One turn sends every row of this set to another row. A few are shown first. Where does it send the rows asked after them?
nen: -16  -7   7  -9  45  -5 -13 -46  -8 -20  -9  -8  -7  22   7
gono: -20 -12  10 -13  41 -14  -1 -46  -8 -12  -8 -19  -1  17  23
Gur:  -8 -19 -20  15  18  24 -11  -7 -19  25   1 -23  -8 -40  12
nov:  13 -19 -13  36   4   9   4 -27  14 -30 -25 -22 -31  10  11
Fur:  17 -43 -10  28  36  19  -1 -10  -4 -46 -16 -19   6   4   1
sez:   8 -36  -1  45  20  17   7 -18  16 -30 -24 -19 -23  -2  -5
Pelus: -17 -24  10  -6  29 -45 -13 -34  -1 -21 -19  -4 -29 -12 -14
vomap: -17 -16  14  -8  44 -42  -9 -27  -1 -16 -18 -11 -14  -3 -21
Denal:   1 -52 -12  39  41   0   2   8 -13  -3   0 -28 -14 -32 -17
Bapor: -10 -34 -32  18  31   5 -10   3 -12  20   5 -25   1 -33  23
zal: -16 -12   1 -24  41 -10  -8 -42 -14 -23  -2 -27  -4  16  15
los: -11  -9   0 -19  28 -48 -13 -24 -11 -23 -14  -9 -13  -7 -15
lemis:  -8  -9   3  -5  47 -27   8 -15 -10 -14 -45 -20   7 -23  20
Sif:   4 -48 -13  43  32 -18  -1  16  -7 -23  -5 -24 -17 -10 -11
Ral:  24 -41 -11  26  24   5 -13   1  17 -49   4 -11 -13 -18   9
zokem:  30   6   2  20  -2  -3 -14 -23   1   2  -9   5 -41   2   7
virit:  15 -11   8 -21  45 -31  14 -15 -21  -3   3   0  -4  12   2
ropak:  17 -11   5 -12  47 -23  14 -16 -40   3  -1   8  -8   0  14
nuka:  30 -10   3  22   0  18  -7 -17  -2  10   1 -18 -41 -15 -14
Vema:  -6   0  -3 -19  43 -26   4 -16  -3 -16 -35 -12  19  -5  17
Zevu: -15  -5  -2  -6  45 -31   0 -26 -15 -16 -31 -14  17  -8  20
pago:   9 -31  -5  42  38   5  -7 -19  21 -38 -24 -27 -14  12  11
bon:   4  -7  11 -10  42 -37   6 -20 -25   2  -1   8  -1   8   7
Gino:  -1  -9  -7   9  26  11  -9 -16 -13  17  24 -12 -11 -51  21
Sada:  15   8  17  19  -4  16  -8 -32   6 -10  -1  -3 -34 -20  17
zugut:  10   5   7 -15  46 -22   3 -24 -36   6  -6   3  -9   7   3
Ripem:  37 -11  -8  14  -2  13 -14 -13   0 -35  -2 -15 -32 -18  18
fubaf:   8 -23 -16  17  26  36  -9 -10   7  24  -2 -25  -2 -32  13
fupa: -21 -20   8 -16  35   3 -14 -44 -17 -18  -2 -13 -14  18  23
Liko:  11  -4  -7  10 -11   5  -7 -11  -5  25   2  -8 -36 -11  17
laf:  41  -4   1  10  -8  -1   8 -19  -7 -14 -26  -7 -30 -13  -9
geda:  16 -23   8  46  30  -1   9 -24  14 -48 -10 -11 -24 -15  -1
mevo:  15  -7   0  24 -10  22  -5 -21  -1   7 -10   3 -36 -12   1
susas:  16 -39  -9  35  29   3 -15  16  -4  -2   1  -9 -10 -32 -27
zuda:  28 -14 -14  -4   7   8  -7 -10  -2   1  11 -33 -25 -46  27
Luf:   0 -37   2  35  54  -3  -1   9 -10 -19  14 -24  -3 -41   2
paro:  13 -26 -15  40  21  29 -13 -23   8 -31 -22 -31 -12 -13  -5
Let: -11  -1  -1 -10  58 -26   5 -21 -13  -2 -33 -22  12 -15   9
nobab: -12 -13  10  -6  33 -51  -5 -32 -18 -18 -11 -13 -19  -3 -10
nume:   1 -58  -9   4  33  -5 -13   4 -11   2  22 -15  -6 -26 -16
madi:   7 -43 -14  28  52 -26 -14  11 -10  -1  10 -29 -15 -25 -11
ruren:  -4  -4 -22   5  25  12 -25 -14 -10  24  -3 -28  -4 -30  32
nadab:  15 -47  -9   8  32  -3 -10  13  14 -12  15 -30 -13 -41  13
tosog:  -5 -15 -10 -13   2  16 -13 -23   7  18 -11 -34  -8 -40  17

ruren goes to -> madi
nuka goes to -> fubaf
Where do these go?
Ripem goes to -> zuda
gono goes to -> bon
tosog goes to -> nume
ropak goes to -> lemis
Sif goes to -> nov
Luf goes to -> geda
zugut goes to -> Let
mevo goes to -> Gur
Vema goes to -> los

